In the data rows, the value 128 means zero.
Some points, each followed by its number:
[180 171 163 190 137  99 146 151  83 140 123 150 167  69  96 154  94 150
 159 136 183 132 164 191  74 165  70  79  81 161 143 180] 0
[115  91  88  95 160 161 153 109 125 159  90 172 139 125 113 149 175 108
  91  88 147 167 138 107 170 154 133 161 162 142 147 143] 1
[108 125 135 149 128 147 135 177 139 143 126 134 130 142 132 124 134 150
 120 131 123 131 137 116 137 131 153  95 150 142 138 150] 2
[127 121 147 132 147 153 152 134 116 166 107 152 136 125 106 153 144 170
  99 110 132 147 137 117 156 161 122 148 150 129 151 148] 3
[ 99  90  98 100 139 172 151 139 136 161 102 169 135 160 115 147 177 119
  85  98 133 164 128  95 181 154 147 171 179 138 149 141] 4
[106 113 141 130 151 160 146 135 126 178 108 149 130 138 117 149 156 193
  87 111 120 150 144 122 164 161 143 155 166 127 143 148] 5
[192 173 167 181 140  95 154 173  77 105 131 146 169  70  75 155  94 110
 169 130 196 120 147 178  81 157  66  76  74 166 148 180] 6
[ 85 101 130 119 147 171 141 158 142 179 111 143 121 159 138 136 159 183
  83 115  99 154 156  93 169 145 181 145 186 133 119 142] 7
[105  96 114 101 150 165 150 139 139 159 102 160 129 150 121 145 163 106
  86 101 124 157 131  97 177 149 146 158 167 132 148 138] 8
[ 70  93 107 126 145 178 135 172 153 170 116 145 120 164 144 124 159 166
  87 117  99 157 147  93 162 138 192 125 193 132 142 136] 9
[ 79 116 126 143 118 151 120 191 164 141 137 128 107 170 152 103 134 157
 116 141  98 129 125 104 140 113 175  98 169 130 131 129] 10
[ 98 149 137 156  67  95  69 127 184  80 184  72  74 182 189  67 107 144
 163 187  76  89  78 146 119  62 163 142 126  77  69  70] 11
[ 89  61  59  59 170 184 153 102 141 167  82 181 131 146 122 146 204  89
  68  76 136 182 133  80 197 152 156 192 191 138 146 131] 12
[ 98 120 115 126 103 122 100 129 170 112 151 124  94 163 156  97 140 127
 130 149 110 110  87 128 143  99 143 150 141  97 100  97] 13
[ 78  80  83  97 151 180 142 158 155 153 104 157 127 167 140 131 174 123
  80 103 107 163 135  87 180 137 187 142 192 139 138 138] 14
[106  94  98  64 145 160 136 106 144 141 105 148 118 155 129 135 169  98
  96 102 124 144 115  93 171 127 132 172 155 118 135 115] 15
[112 112 126 100 123 142 125  99 151 127 125 125 109 162 143 124 150 128
 113 124 115 127 116 113 175 117 141 168 147 107 117 108] 16
[115 138 154 142 106 122 108 105 148 126 148 101 103 156 154 114 128 170
 131 149  99 104 120 144 152 112 146 152 135  99  99 104] 17
[107 161 160 165  37  75  54 121 189  58 200  61  64 183 195  55  96 135
 183 202  77  43  61 162 116  43 148 144 109  58  49  49] 18
[ 85  94  91 105 124 153 117 142 167 121 129 128  98 171 151 108 162 103
 102 122 101 137 109  99 162 106 177 158 169 115 113 115] 19
[ 85 125 115 156  96 123 100 172 169 122 157 135  96 162 152  91 139 147
 122 155  94 112  74 115 128 103 149 107 147 105 110 108] 20
[109 170 161 168  39  65  42  98 195  48 210  41  55 189 209  49  90 144
 190 213  66  49  58 170 118  34 153 154 101  50  37  39] 21
[111 101 103  78 134 145 125  89 147 133 118 140 111 153 136 127 165 109
 105 111 119 137 105 107 168 120 129 183 148 108 122 106] 22
[204 191 177 180 107  60 116  83  84  78 154  89 148  70 119 130  61 119
 200 157 160  87 147 198  60 123  73  89  49 143 107 137] 23
[ 81 129 111 133  95 120  91 161 178 111 163 125  84 169 157  75 134  98
 131 157  93  97  56 109 113  87 178 114 140 101 105 117] 24
[ 86 135 124 145  88 112  86 160 177 107 168 119  85 170 165  77 126 124
 137 164  90  94  67 128 113  83 145 120 135  94  94  95] 25
[104 160 155 156  43  77  54 121 190  58 199  61  62 186 195  53  98 125
 183 201  76  42  56 159 115  42 148 145 109  60  50  49] 26
[165 164 166 158 106  91 120 105 114 101 139 110 132 107 122 127  95 148
 157 143 143 101 123 158 109 118 103 118  91 121 112 122] 27
New points follow, each followed by the numbers of its three nearest points above by angle, nearest first.
[105 111 139 127 145 164 143 136 131 178 110 153 130 145  72 148 154 177
  90 119 118 151 142 122 166 159 146 149 167 131 144 147] 5 3 7
[ 73  93 108 118 140 178 140 178 155 159 113 136 122 172 148 125 159 150
  90 118  99 150 146  87 168 130 192 118 190 136 141 134] 9 14 7
[139 121 137 110 143 146 147  87 106 147 102 124 140 108 120 154 124 171
 106 103 125 143 147 112 135 146 130 133 132 126 150 129] 3 5 1
[107 121 115 152 130 141 134 168 135 153 125 152 135 130 128 125 141 156
 120 131 127 146 133 127 132 141 143 101 153 144 145 152] 2 9 10
[ 71  81  83 107 141 178 137 173 160 155 108 146 122 165 115 124 165 133
  86 111 101 160 135  84 167 133 194 132 193 135 140 136] 14 9 7
[ 85 116 125 138 112 146 114 152 164 129 141 111 104 173 163 105 139 160
 118 144  92 122 128 114 155 107 180 125 165 112 113 111] 10 20 19
[149 118 150  76 161 153 157  21  88 161  86 112 134  99 119 173 140 218
  92  76 122 154 162  97 153 152 104 171  99 117 159 123] 3 5 1
[ 72  96  95 133 129 158 129 176 160 159 127 155 119 159 144 109 156 157
  98 129 101 153 116  96 146 133 180 119 182 134 139 138] 9 14 10
[ 74  76  61  87 145 179 137 181 162 143 112 159 122 167 134 116 173  55
  81 106 107 152 113  66 156 125 186 156 189 136 141 149] 14 19 8
[ 76 108 123 139 123 163 127 193 163 151 131 127 116 169 154 109 149 159
 109 136  99 133 134  97 151 119 185  95 176 135 134 141] 10 9 2
[ 90 134 123 148  84 109  87 158 177 107 170 119  83 168 163  76 129 131
 137 170  86  95  65 132 118  89 147 117 136  93  96  96] 25 20 24
[148 106 117  83 154 149 156  57 106 156  86 156 143 104 107 166 150 144
  96  88 139 158 138 113 154 151 103 145 135 125 159 120] 1 3 12
[ 75  71  65  82 155 185 143 151 154 148 100 164 128 165 133 131 186  99
  75  95 114 168 129  75 182 137 184 157 195 140 139 139] 14 12 4
[ 73 101 104 132 127 162 127 180 158 164 127 150 119 160 147 113 155 172
  99 132  97 150 128  99 144 131 179 117 184 136 142 139] 9 10 7
[ 94  74  70  75 158 177 147 122 143 163  93 175 129 147 120 144 188 105
  78  88 133 175 130  86 183 149 149 175 181 136 147 135] 12 4 8
[135 123 143 125 147 148 152 114 112 164 102 149 138 117 108 157 141 172
 100 107 134 149 139 111 154 161 117 140 144 127 153 142] 3 5 1
[ 86 133 131 140  99 125  84 177 173 108 144 107  90 172 164  85 122 138
 141 166  94  96  92 122 120  89 150 109 137 100 104  99] 25 20 24
[ 68  66  48  75 153 184 139 166 160 142 102 165 126 166 130 123 186  75
  74  97 109 164 118  63 169 130 188 170 194 137 138 143] 14 12 8
[151 119 133 105 152 144 154  60  97 154  92 136 146  95 109 168 135 171
 102  93 138 151 148 121 146 156 109 149 128 126 155 127] 3 1 5
[153 108 124  59 152 151 158  51 104 147  85 141 145 110 109 171 141 119
  89  87 137 155 129  99 163 154 105 155 125 126 159 117] 1 12 15
